One turn or mirror swaps these rows in pairs. Which row does each one swap with?
The rows were stretched afterwards, more along some directions than others.
rak: [ 0.20 -0.60 -0.56 -0.80 -1.21  0.08 -0.94 -1.98 -1.24  1.06  2.79  0.76
 -0.60  1.63 -1.60 -0.85 -0.78 -3.93  0.25  1.67]
tik: [ 1.57 -0.06  0.36 -2.35  0.15 -0.82 -0.22  0.07 -1.53  1.81  2.20 -1.44
  1.42 -1.53 -0.47  0.48 -1.10 -0.34  0.07  2.72]
nok: [ 1.72 -0.61  0.32  0.42  1.42 -0.18 -2.69 -1.06 -1.44 -2.76  0.46  0.61
  0.78 -1.59 -2.20 -1.22 -1.35  2.41  0.20  2.15]
meb: [ 0.03 -2.43 -1.56 -3.08  0.68  1.85  0.26  0.46 -0.30 -1.50  3.65  0.40
 -0.97 -2.41 -0.78  0.11 -1.52 -0.44 -0.87  1.50]
fufi: [ 3.37 -1.38  2.25 -0.97  0.87  1.88  0.65 -1.75 -0.15 -2.29  1.77  1.53
  0.47 -0.09 -1.35 -0.94  1.98  0.04  0.87  1.46]
Patog: [ 2.22 -2.14  3.05 -3.12 -2.12  0.03  2.44 -1.95 -0.79 -1.69  2.61  0.23
  0.06 -0.86 -0.37  1.65  1.69  1.36 -1.31  1.42]
bafu: [ 1.86 -0.34  0.15  0.04  1.68  0.21 -2.61 -1.26 -1.28 -2.93  0.98  0.51
  0.72 -1.64 -2.43 -1.12 -1.63  2.31 -0.17  2.38]
lapo: [ 0.42 -0.58 -0.77 -1.72 -0.30  1.62 -1.00 -2.34 -1.74 -0.45  3.76  1.26
  0.11  1.69 -2.03 -1.36 -1.64 -2.67  0.70  2.30]
zin: [ 3.06 -1.64  0.98 -1.06 -0.38 -0.53 -0.08 -1.06 -0.75  1.39  1.10 -1.17
  1.63 -0.83  1.68  1.88 -0.08 -0.26  0.26  2.66]
sidoz: [ 1.20  0.57  1.58 -1.06 -3.19 -0.51  0.29 -4.43 -2.28 -1.94  2.00  1.49
 -1.20  1.78 -2.66 -0.48  0.20 -1.40 -1.44 -0.20]
bivo: [ 1.51 -0.64  1.91 -2.25 -1.53  1.40  0.57 -2.87 -3.23 -3.31  3.65  1.55
  1.28  0.82 -2.30 -0.45  0.38  2.01 -0.97  1.33]
fisod: [ 3.33 -2.19  2.47  0.13 -0.86 -0.24 -0.68 -2.36  0.11 -0.34  0.82  0.41
  1.10  0.88  0.71  0.87  1.15 -0.16  0.52  3.25]
Dato: [ 1.30 -1.96  1.82 -0.33 -3.83 -1.08 -0.33 -4.46 -0.96 -2.78  2.10  1.19
 -0.80  2.20 -0.85  0.37 -0.12 -1.46 -1.77  0.83]
dok: [ 1.15 -2.16  0.93  0.34 -1.96 -1.26  0.16 -1.19 -0.87  1.36  1.72  0.21
 -2.09 -0.66 -0.30  0.83  0.45 -2.77  0.54  0.75]
Zet: [ 1.26 -2.44  1.14  0.64 -1.70 -1.07  0.19 -0.95 -1.28  1.51  2.03 -0.10
 -2.27 -1.19 -0.16  1.07  0.58 -1.82  0.52  0.77]
nare: [ 2.28 -1.87  2.61 -2.95 -2.33  0.14  2.67 -2.15 -1.64 -1.99  2.89  0.22
  0.12 -0.93 -0.35  1.48  1.24  1.46 -1.16  0.78]
Nodok: [ 0.60 -0.63  0.19 -1.90 -1.26  2.06 -0.84 -3.12 -3.54 -2.91  4.54  1.70
  0.99  1.81 -2.62 -1.50 -0.70 -0.05 -0.36  2.28]
Tar: [ 1.64 -0.65  0.19  0.51  2.36  0.80 -2.86 -1.44 -1.37 -3.19  0.88  0.55
  0.79 -1.29 -2.37 -1.85 -1.30  2.51  0.03  2.47]
tobo: [ 1.48 -1.36  0.43  1.32  0.87 -0.31 -2.81 -1.11 -1.36 -1.95  0.53  0.19
 -0.06 -1.81 -1.86 -0.57 -0.38  2.09 -0.02  2.01]
ridu: [ 0.00 -2.99 -0.94 -2.84  0.98  1.90  0.34  0.50 -0.79 -1.89  3.85  0.75
 -0.97 -2.24 -0.91 -0.16 -1.17  0.27 -0.38  2.20]
kosu: [ 1.07  1.99  0.68 -2.53 -0.78  0.35  0.31 -2.94 -2.55 -1.16  2.26  0.69
 -0.87 -0.17 -3.90 -1.10 -0.94 -0.82 -0.75  0.13]
Perob: [ 1.81 -1.39  2.38 -2.57 -2.41  0.76  1.55 -2.44 -2.86 -2.51  3.67  0.97
  0.60 -0.08 -0.93  0.53  0.49  2.28 -1.19  1.79]
Peb: [ 0.81  1.97  0.58 -2.69 -0.95  0.04  0.68 -2.76 -2.42 -0.93  2.02  0.40
 -1.33  0.02 -3.67 -0.96 -0.62 -0.81 -0.74  0.09]
bes: [ 2.36 -1.89  1.28 -0.85 -0.81 -0.72 -0.06 -0.87 -0.31  1.42  1.41 -1.24
  1.11 -0.49  1.65  1.81  0.15 -0.45  0.14  2.79]
rolor: [ 1.07  1.64  1.17 -2.67 -1.23 -0.14  0.53 -3.22 -2.12 -1.48  2.15  0.75
 -1.11  0.05 -3.89 -0.86 -0.70 -0.78 -0.73  0.08]
Mose: [-0.35 -2.03 -1.45 -3.24  1.51  1.79  0.43  1.19 -0.28 -1.51  3.31  0.61
 -1.07 -2.67 -1.42 -0.49 -1.73  0.38 -0.11  2.09]
suma: [ 0.56 -1.49 -1.02 -4.22  3.20  3.38  1.21  1.20 -0.27 -1.80  3.93  0.54
 -0.97 -3.41 -2.04 -1.12 -1.61  0.45  0.46  2.26]
lov: [ 0.06 -1.86 -1.28 -3.41  1.91  2.14  0.57  1.23 -0.34 -1.52  3.83  0.69
 -1.21 -3.15 -1.76 -0.46 -1.69  0.34 -0.01  2.13]
Sobom: [ 2.23  0.83 -0.87 -3.72  1.44  1.24  1.64 -1.46  1.38  0.02  0.46 -1.35
 -0.07 -0.53  0.53  0.80 -1.29 -1.36 -0.99  1.93]
tak: [ 2.30  0.32 -0.11 -1.26  2.84  1.40 -2.01 -1.63 -0.97 -3.23  1.00  0.06
  1.29 -1.54 -2.27 -1.63 -2.26  2.07 -0.17  2.73]
dofos: [ 0.74  1.01 -0.97 -2.83  1.40 -0.16 -0.13  0.59 -1.57  2.46  1.93 -1.65
  1.05 -1.65 -1.20  0.36 -1.60 -0.86  0.30  2.27]
vene: [ 0.06 -0.16 -0.92 -2.14  0.03  1.98 -1.05 -2.25 -1.86 -0.71  4.12  1.22
  0.29  1.69 -2.73 -1.74 -1.79 -2.50  0.24  2.40]
dov: [ 0.52 -0.24 -0.90 -1.53 -0.25  1.72 -1.23 -2.42 -2.19 -0.70  3.67  1.26
  0.40  2.10 -2.15 -1.79 -1.46 -2.46  0.50  2.13]
Vemur: [ 0.07 -1.48 -1.94 -3.90  2.65  2.64  0.82  1.23 -0.27 -1.24  3.59  0.17
 -1.06 -3.32 -1.16 -0.71 -2.13 -0.17 -0.26  1.55]
sek: [ 2.31 -1.52  0.55 -1.09 -0.15 -0.74 -0.31 -0.86 -0.91  1.24  1.57 -1.43
  1.75 -0.66  0.92  1.21 -0.50 -0.47  0.41  2.82]
nen: [ 2.68 -1.13  2.02 -1.80  1.36  2.59  0.73 -1.27  0.41 -2.24  1.10  2.20
 -0.07 -0.65 -1.64 -1.25  1.13  0.70  1.08  2.29]
ruzel: [ 1.51 -1.58  1.61 -0.54 -3.78 -0.87  0.00 -4.34 -1.20 -2.69  2.62  1.16
 -0.62  2.11 -0.84  0.75 -0.53 -1.48 -1.78  0.28]
zazem: [ 0.79 -1.96  1.08  0.42 -1.64 -1.44  0.18 -0.87 -0.78  1.57  2.06  0.02
 -2.18 -0.69 -0.90  1.01  0.43 -2.42  0.65  0.82]
bop: [ 2.79 -1.00  2.26 -4.18 -1.76  0.06  3.31 -1.70  0.58 -0.43  1.79 -0.06
 -0.93 -1.34  0.39  2.15  0.88 -0.60 -1.27  0.79]
ruba: [ 2.61  1.09 -0.52 -4.72  1.22  1.05  1.95 -1.20  1.62  0.03  0.92 -1.04
  0.29 -1.10  0.34  0.60 -1.38 -2.06 -1.15  1.39]
napod: [ 1.09 -1.01  1.06 -2.52  3.04  2.95  0.63  0.12  0.71 -2.36  1.83  1.31
 -1.06 -1.99 -2.78 -1.53  0.76  0.88  0.92  2.06]
dad: [ 2.19  1.12 -0.31 -4.22  1.97  1.56  0.45 -1.38  1.92 -0.97  0.08 -0.11
  0.84 -0.51 -0.77 -0.54 -1.89 -1.22 -0.65  2.55]
fab: [ 1.49 -2.46  1.80  0.66 -1.98 -1.58 -0.16 -1.03 -1.57  0.48  1.99  0.19
 -2.11 -1.81 -0.78  1.12  0.74 -0.95  0.44  0.56]
vapir: [ 2.06 -1.45  1.76 -1.82  1.65  2.42  1.24 -1.13  0.15 -2.38  2.10  1.89
 -0.52 -0.87 -2.23 -1.50  1.38  0.68  0.60  1.81]
risa: [ 3.08 -1.63  2.43 -0.27  0.71  1.80  0.28 -2.12 -0.04 -2.28  1.37  1.71
  0.26  0.35 -0.98 -0.85  2.01  0.88  0.97  2.47]
rin: [ 2.55 -1.86  3.32 -2.53 -2.63 -0.26  2.38 -2.02 -0.99 -1.51  2.44  0.16
 -0.12 -0.90  0.23  1.91  1.68  1.19 -1.22  0.78]
Dofe: [ 1.96 -0.78  0.41  0.42  1.22 -0.72 -2.41 -1.11 -1.64 -1.89  0.35 -0.16
  0.38 -2.12 -1.66 -0.44 -1.08  2.02 -0.16  2.00]
mune: [ 0.77 -2.66  0.92 -0.87 -3.16 -0.76 -0.58 -3.26 -0.89 -2.20  2.92  0.50
 -0.78  1.16 -0.16  0.97 -0.93 -1.15 -1.67  1.58]
galek: [ 0.55  2.15 -0.63 -3.02  0.37 -0.37 -0.05 -0.75 -2.61  1.15  2.14 -1.13
 -0.31 -1.71 -3.10 -0.50 -1.34 -1.12 -0.21  1.13]
Rul: [ 1.34 -2.08  1.48 -0.91 -3.54 -0.74 -0.20 -4.11 -0.99 -2.66  2.83  0.74
 -0.53  1.76 -0.56  0.55 -0.51 -1.40 -2.09  0.82]
duruk: [ 2.62  1.01 -1.33 -3.19  2.29  1.44  0.02 -1.74  1.16 -0.65  0.39 -0.55
  1.36 -0.36  0.05 -0.51 -2.47 -1.52 -0.84  2.11]
zeg: [ 2.40  0.98 -1.21 -2.84  3.10  2.40 -0.88 -1.38  0.82 -1.75  0.26 -0.20
  1.18 -0.91 -0.39 -0.72 -2.59 -0.56 -0.24  2.06]

Swapped with tik: Perob
Swapped with lov: bafu
Swapped with sidoz: rak
Swapped with Sobom: fufi

